Here are some points:
[22 17 28 35 11 33 28 28 17 25 35 28 28 31 22 28]
[31 33 35 36 36 17  0 47 35 28 28 17 17 31 31 17]
[11 11 36 38 33 33 25 28 33 25 28 25 33 28 35 36]
[41 25 31 35 25 31 28  0 22  0 28 38 31 28 28 33]
[28 17 31 17 17 28 22 35 28  0 25 28 33 11 25 25]
[25 38 22 38 41 31 38 31 43 35 38 35 35 35 39 33]
[11 33 44 22 36  0 17 25 17 22 31 11 22 11 11 17]
[46 50 25 33 42 22 45 42 28 33 41 39 38 44 39 38]
[ 0 17 31 11 17 22 11 28 22 17 11 22 22 28 17 11]
[11 22 35 22 41 25  0 43 25 31 28 22 11 22 17 22]
[45 31  0 46 44 39 48 33 53 51 48 42 48 44 45 56]
[22 17 35 11 31 17 25 25 25 22 22 22 28 17 25 25]
[11 11 49 22 45 11 22 43 17 31 17 11 11 22 11 22]
[46 58 22 43 63 44 44 38 53 50 41 41 45 49 45 50]
[22 35 17 42 22 35 50 22 28 25 45 46 43 38 53 42]
[45 49 25 55 17 55 41 22 45 38 46 55 46 52 50 46]
[42 46  0 25 44 33 36 11 45 45 35 36 28 44 35 36]
[42 31 39 25 35 35 17 41 42 33 25 22 31 42 28 35]
[28  0 38 28 22 43 28 28 33 39 17 25 33 33 22 22]
[46 25 28 17 41 22 35 39 25 33 17 28 33 35 28 22]
[31 17 41  0 11 17 22 38 17 22  0 17 17  0 25 11]
[25 17 38 22 28 25 11 11 35 11 25 31 22 25 22 31]
[25 31 31 28 17 33 28 38 22 33 28 33 25 36 28 25]
[25 47 36 42 44 11 35 28 36 48 31 31 33 22 36 22]
[31 25 22 38 33 36 35 33 33 17 36 42 33 31 22 17]
[50 47 28 49 28 35 45 28 48 49 42 43 42 46 45 45]
[28 33 11 31 25 22 28 42 38 31 38 39 35 17 22 36]
[11 11 45 22 17 17 22 28 17 11 11 17 11 11 11  0]
[50 28 11 28 31 47 43 28 38 31 35 33 35 49 41 38]
[38 22 36 17 11 31 11 45 17 25 17 31 33 22 22 11]
[28 33 35 36 25 33 41 11 33 25 28 38 31 28 33 33]
[35 31 22 22 25 17 25 22  0 36 22 22 25 17 25 28]
[50 36 25 31 22 45 35 28 39 33 45 39 39 39 45 46]
[39 25 25 46 41 42 31 17 36 35 44 42 41 44 41 36]
[22  0 58 17 33  0 11 46 11 11  0 11  0 17 11 22]
[51 45 11 42 39 42 41 46 45 39 45 43 35 48 43 42]
[36 46 11 31 35 36 41 25 35 28 33 36 38 44 38 36]
[42 39 25 22 25 22 31 22 28 28 22 31 35 28 28 11]
[25 22 33 22 41 17 11 22 36 28  0 17 22 11 17 28]
[22 22 28 22 50 31 22 33 28 35 22 22 25 25 25 11]
[22 11 31 41 17 22 35  0 22  0 28 39 22 28 31 22]
[22 33 43 11 25 36 28 28 33 22 31 36 28 33 33 33]
[11 17 35 42 17 28 43 25 25 33 31 44 33 36 35 42]
[31 28 22 41 11 42 38 33 33 25 35 38 42 31 41 41]
[31 22 22 33 31 25 22 25 17 28 28 28 31 33 17 31]
[55 46 17 42 31 44 48 22 53 45 38 39 39 50 45 50]
[22 17 41 22 28 28 31 36 25 11 33 28 33 28 11 28]
Here are 40 more points, each followed by its number:
[31 25 22 42 17 44 36 35 38 36 38 43 42 17 35 41] 0
[11 11 46 11 22  0  0 46 17 28 11  0 11  0  0  0] 1
[38 42 39  0 53 22 31 39 28 31 25 22 17 28 28 17] 2
[36 31 38 33 46 17 17 59 31 22 35 25 35 28 22 28] 3
[35 36 25 31 54 31 33 41 51 43 31 25 28 42 36 31] 4
[22 28 39  0 51  0 11 53 17 17 17  0  0 17 11 11] 5
[25 41 11 41 22 39 35 17 38 36 51 45 41 35 42 41] 6
[28 25 25 39 25 38 44 39 41 35 39 50 43 35 38 41] 7
[22 11 66 11 43 17 11 47 28 22 11  0  0  0  0 11] 8
[41 49 11 31 50 46 38 25 43 28 35 35 36 47 41 35] 9
[44 49 22 57 39 56 55 28 56 39 57 53 51 47 53 54] 10
[42 35 36 28 49 38 36 39 35 25 33 22  0 33 28 33] 11
[33 35 36 39 22 42 31 25 28 28 39 38 41 25 43 44] 12
[44 25 17 31 35 35 39 22 28 25 39 43 31 36 35 31] 13
[44 44 25 50 25 49 43 11 50 36 39 50 50 50 53 36] 14
[35 11 28 31 25 28 31 39 35 17 33 22 22 38 25 28] 15
[17 28 28 11 25 28 17 17 28 31 28 31 25 25 25 22] 16
[33 28 49  0 46 11 17 28 25 25 22 11  0 17 17  0] 17
[39 46 25 25 56 11 17 22 31 28 22 22 25 38 17 28] 18
[35 39 39 28 39 35 36 35 38 25 25 31 35 41 28 31] 19
[25 28 35 25 22 36 35 43 28 31 25 36 17 28 35 25] 20
[11  0 47 11 22  0  0 42 17  0  0 22 11 11  0 11] 21
[25 36  0 25 31 31 33 25 46 35 25 33 31 44 36 38] 22
[22 25 44 28 17 17 17 25 31 11 11 28  0 33 17 17] 23
[36 43 39 28  0 35 28 42 33 33 22 38 25 25 38 31] 24
[17 25 51  0 31 11  0 35 25 22 22  0  0 17 11 11] 25
[11 25 22 31 17 28 25 39 25 38 22 25 28 28 36 33] 26
[33 31 33 25 28 45 38 43 31 28 33 35 42 35 42 42] 27
[22 17 41 17 28 25 22 25 17 33 28 22 31 22  0 17] 28
[25 22 42 31 31 25 22  0 31 17 28 31 31 33 22 38] 29
[33 25 35 25 36 31 28 17 36 36 28 28 35 31 25 36] 30
[49 50 25 41 57 31 44 11 41 44 44 31 33 38 43 43] 31
[39 43 17 43 38 41 39 28 17 46 46 46 41 49 46 39] 32
[17 17 35 17 25 22 31 31 25 11 22 11 11 11 11 17] 33
[25 28 48 35 25 50 36 33 41 22 22 39 35 17 28 33] 34
[25  0 31 35 11 25 22 42 28 31 25 28 22 35 22 17] 35
[43 39 17 36 25 41 48 22 41 31 31 49 41 39 41 46] 36
[25 42 31 17 39 11 17 28 25 28 11 17 31 17 22 11] 37
[41 33 25 39 35 31 45 28 35 22 38 39 35 33 45 44] 38
[46 45 28 35 50 36 33 67 39 56 35 33 22 38 31 31] 39
Which three of these numbered points are nearest to each point below by angle, seen from the average point of the first points? Their numbers follow each, nearest first.
[36 17 35 25 22 35 28 31 36 33 17 35 22 35 35 31] > 20 35 24
[36 25 17 17 53 22 43 31 33 53 33 28 36 43 42 38] > 4 31 32
[33 22 54 11 51 33 11 42 28 25  0 17 28  0  0 11] > 8 1 17
[11 31 17 35 11 17 25 33 22 31 22 31 33 33 33 28] > 26 35 24
[33 11 33 33 35 33 31 25 33  0 28 11 28 33 31 11] > 15 33 21
[ 0 33 11 33 31 43 42 44 36 35 38 42 49 31 38 43] > 7 6 0
[33 31 39 36 51 25 17 43 31 22 25 11 11 35 31 28] > 11 5 3
[25 41 25 33 28 11 35 22 25 39 28 31 35 17 25 25] > 37 18 1
[25 22 62 22 39 33 17 33 17 31 11 28 25 11 11 22] > 8 28 1
[45 38 25 39 31 46 42 11 49 41 41 44 51 44 39 33] > 14 10 36
[49 43 11 45 25 42 45  0 45 46 47 47 43 50 47 48] > 14 36 6
[22 28 17 49 22 44 47 17 50 49 45 43 46 44 45 28] > 14 6 10
[42 44 36 35 38 33 28 41 33 31 28 17 33 36 25 31] > 19 39 3
[22 28 25 42  0 38 33 31 25 33 36 41 33 28 22 35] > 0 24 6
[33 25 31 22 25 42 36 31 28 25 39 38 41 33 22 35] > 27 7 0
[25 35 22 46 28 46 46 33 25 38 45 51 45 41 35 46] > 7 32 10
[11 25 17 46 25 36 38 11 25 35 45 36 31 31 35 33] > 6 32 0
[35 33 25 38 25 35 28 22 39 25 17 33 11 33 33  0] > 23 17 20
[33 35 38 28 17 22 25 38 38 22 28 25 35 28 39 22] > 24 3 37
[43 25 31 39 28 36 31 28 33 11 35 31 17 25 31 17] > 15 11 23
[31 11 39 22 22 33 35 38 25 39 28 35 11 28 17 22] > 35 20 28
[31 28 41 28 31 22 31 17 31 17 17 28 11 22 17 22] > 23 33 17
[35 22 25 46 33 42 11 31 38 31 28 35 36 22 31 31] > 0 12 34
[35 17 28 28 22 28 22 33 22 17 33 22 22 28 33 11] > 35 15 33
[28 42 46 31 31 33 22 46 35 38 25 17 17 11 22 17] > 8 25 1
[28 28 41 11 28 25 22 41 22 17 31 17 25 28 25 11] > 25 5 17
[25 11 11 28 11 28 28 39 28 25 33 33 38 33 36 31] > 35 26 15
[31 39 31 39 17 35 28 36 33 31 31 35 38 25 22 41] > 0 12 24
[28 17 42 17 43 11 31 17 28 22 28 17  0 17 22 22] > 17 8 33
[35 28 46 25 28 39 35 38 36 22 22 35 25 17 28 35] > 34 20 24
[22 43 17 50 17 50 39 11 48 38 46 33 46 36 35 49] > 6 10 14
[35 31 11 44 11 35 33 22 28 39 45 39 50 39 46 46] > 6 32 14
[31 45 22  0 39 28 38 47 25 35 33 22 28 31 28 17] > 2 5 17
[48 39 25 33 28 22 28 58 39 36 33 28 11 33 28 22] > 39 11 3
[28 36 25 25 53 38 38 31 38 25 11 33 28 41 46 43] > 9 4 19
[25 31 35 48 17 28 31 31 33 22 42 31 31 41 31 36] > 12 6 10
[33 36 22 38 31 25 28 33 17 42 38 31 22 22 41 25] > 32 39 31
[44 35 41  0 36 33 22 31 31 25 35 17 28 41 25 25] > 2 17 25
[17 38 17 47 33 25 39 17 36 35 50 44 31 43 44 42] > 6 10 32
[22 31 25 31 28 22 28 25 17 28 33 31 41 28 11 25] > 28 37 1
[25 28 11 28 22 25 22 35 28 17 28 17 28 11 17 35] > 33 1 21
[36 22 39 25 17 41 42 28 39 22 33 42 28 28 36 38] > 34 27 12
[39 35  0 45 22 36 46 25 38 36 57 44 46 41 46 47] > 6 10 36
[31 39 35 33 50 22 41 25 31 44 31 28 25 33 28 33] > 31 4 18
[47 48 22 39 51 36 25 36 42 35 28 38 28 38 42 31] > 9 4 31
[22 22 36 36 25 38 36 17 41 31 17 35 28 36 31 38] > 34 29 30
[22 25 11 17 11 28 28  0 35 22 25 25 39 25 17  0] > 16 28 33
[31 35 22 22 39 46 36 42 31 35 28 33 31 25 28 22] > 39 4 9
[38 36 45 22 35 31 17 36 36 28 31 33 25 28 33 22] > 2 17 3
[57 54 11 28 43 38 50 22 48 53 36 44 42 51 44 35] > 9 31 36
[11 17 38 28  0 17 31 22 22 25 35 25 11 17 17 22] > 33 23 1
[28 28 43 28 38 22 11 35 25 35 17 22 11 17  0 28] > 8 1 25
[28 39 22 31 45 36 25 60 35 39 25 25 33 28 33 28] > 39 4 3
[36 25 17 45 25 25 35 28 31 11 41 31 36 28 25 33] > 38 13 15
[35 33 43 36 41 28 17 42 39 38 28 25 38 25 17 17] > 3 8 39
[31 17 28 17 33 39 17 31 17 31 33 35 31 22 31 22] > 16 28 1
[45 46 36 39 46 31 38 39 39 39 44 35 36 35 38 42] > 31 10 39
